The rows below come in pairs that one turn or mirror swaps. Which row does each named row swap with?
The rows were stretched afterwards, more along some directions than others.
Kad: [15 16 -4 3 -23 18 -2 2 20 -13 3 -13 -4 33 9 -3 -12 -4 -2]
tokap: [-2 4 -13 -1 -20 36 24 29 0 13 30 -19 7 2 27 -9 -21 28 -8]
sibig: [-19 -10 -8 -30 7 18 25 38 -11 13 -11 -14 24 -9 77 -6 -2 33 -15]
nifo: [7 -5 -1 9 -8 28 22 33 16 16 -27 -6 -11 -16 -9 -35 11 11 -17]
Goz: [6 0 8 11 -16 -10 29 -7 4 -12 -5 -18 16 3 -36 8 0 -31 8]
fik: [11 -36 -19 -14 16 17 33 -13 -9 31 1 9 -14 -33 -15 -32 34 8 26]
nes: [15 26 41 10 1 -4 3 10 2 -4 -39 -6 8 -8 -6 7 0 1 6]
kibi: [5 -21 -21 -29 8 25 52 -16 3 35 -2 -9 29 -17 3 -27 -15 -1 5]
sote: [-12 -7 -14 -27 -6 23 58 30 3 -2 9 -18 24 -57 -2 -31 -16 7 25]
Mudi: [15 -14 16 2 -19 2 27 12 14 11 -14 12 3 -42 -17 -15 1 -21 -5]
Tole: [6 -9 -15 -37 -13 36 30 1 -3 15 17 -9 29 8 25 1 -10 21 30]
mon: [6 0 2 10 11 8 34 8 -6 -18 18 -5 -19 -22 -6 -30 -11 2 -18]
Zike: [-4 -3 4 8 -14 -5 0 2 8 -22 13 -2 -45 4 -4 -12 11 7 -6]
zadir: [9 -22 -10 -10 19 -6 45 -13 -7 -4 28 -16 -9 -6 -2 9 -9 -21 4]
bip: [-14 -5 11 5 26 -5 33 12 -16 27 6 -22 13 2 10 -21 -3 22 -42]
luv: [-7 -6 3 -21 23 23 21 17 -21 -4 7 4 1 2 58 -32 2 32 -3]
Nep: [9 -9 11 -6 -14 1 -1 22 13 3 7 10 -28 19 59 -10 -2 30 -26]
Bam: [19 12 -1 -28 3 6 20 -10 -6 -24 5 -15 -37 -1 -31 11 7 -10 -2]
des: [2 -13 -11 1 33 -5 46 -20 -24 6 29 -9 2 -21 12 -25 14 -18 -3]
nid: [-4 12 -17 -23 -17 25 13 13 -4 14 -2 7 30 -29 28 -21 -27 19 32]
vov: [32 12 42 18 8 16 3 -4 6 -18 -25 18 -21 -10 22 -6 1 -7 20]
duro: [29 -15 -4 3 20 31 42 -6 18 9 -21 -7 -14 -19 -15 -18 32 3 -4]
kun: [-6 0 19 -2 -23 20 13 23 -2 -3 -22 -1 11 -23 22 -3 -1 -10 -13]
nub: [-2 -18 -12 -27 -4 12 53 -13 -3 24 -3 -11 -20 -18 17 -27 16 13 -18]
mok: [0 18 6 -11 -1 -1 42 5 -5 -8 -4 -2 -8 13 36 6 8 -3 -21]
tozo: [8 -8 -15 -16 -18 41 4 9 -6 5 27 13 -18 3 38 -39 10 34 25]
rus: [5 -11 -29 -20 6 12 6 8 -10 4 4 -12 -18 15 20 -33 29 5 16]
rem: [1 -6 27 4 16 31 62 37 8 29 -45 14 18 -31 6 -23 -13 5 -31]
tozal: [1 4 1 -3 0 -5 19 -29 17 -24 -6 3 -29 -7 -1 -21 11 -7 -22]
Filin: [-8 -22 -15 -9 12 2 21 -3 -11 23 7 -1 17 26 24 -22 -1 22 -4]
zaz: [13 -10 21 -8 14 25 37 8 -4 52 -18 -4 8 -4 23 -2 -13 24 -26]
peb: [-22 7 7 -8 3 -14 4 55 11 13 -14 -2 42 -8 35 -10 -36 63 -29]
Lele: [16 19 31 25 -43 -10 -8 9 12 -12 5 -4 0 6 -28 23 1 3 -21]
Pofe: [11 -22 26 31 18 7 30 16 7 32 -26 8 -19 -18 18 -42 16 4 -55]
viv: [4 -10 12 3 13 18 37 -16 -14 15 -16 -7 -34 -26 -37 -22 21 -17 -5]
Bili: [28 -6 -1 7 -1 7 -34 -22 -4 -9 8 38 -29 26 14 -13 1 -11 29]
Sil: [0 9 17 -13 13 15 49 26 -8 -24 -15 -19 22 -41 0 -8 -1 -11 15]
Vapi: [-12 17 36 9 2 -11 3 29 3 -18 -8 -8 -3 8 39 -4 -10 23 -56]
fomu: [28 5 -6 -11 20 18 18 4 -11 -11 -1 8 -18 -13 28 -20 7 22 28]
dori: [9 -9 -21 -14 -20 32 28 25 4 23 1 -36 35 -9 3 -8 1 23 25]
rit: [-6 -9 -16 -19 39 17 26 9 -20 22 -10 -15 -24 1 25 -26 21 30 1]
finu: [-27 -2 -19 -13 -33 4 -2 5 -1 7 17 -12 24 3 16 -36 -25 22 -6]
buv: [28 3 30 8 -3 -15 32 -23 3 -1 -30 -2 -29 -24 15 0 33 -29 -9]
rer: [-5 36 14 12 -11 -13 -11 24 4 -6 -13 -11 11 13 7 5 -23 -4 -22]
sekog: [-5 -5 -3 -28 41 29 6 53 5 8 -20 3 -16 8 25 -32 -30 62 -33]
koziv: [-25 13 -13 -15 -20 14 9 36 11 -15 11 -13 46 1 7 -16 -42 11 7]
busa: [13 8 34 -5 15 7 28 28 1 6 -41 -4 28 -37 12 2 5 8 -6]
dalo: [19 -5 -10 9 -4 23 -14 17 9 1 -14 13 -14 -16 12 -22 -18 20 10]
Rin: [3 -37 12 -22 6 25 58 -5 0 25 -16 -10 -20 -30 -10 -34 3 -6 -11]
pezo: [14 -11 -35 -5 -11 2 9 -28 -13 -6 44 -14 -34 5 13 -2 8 1 -2]

Swapped with viv: rit
Swapped with kun: sibig
Swapped with koziv: Tole
Swapped with sote: tozo
Swapped with Kad: kibi
Swapped with dalo: pezo

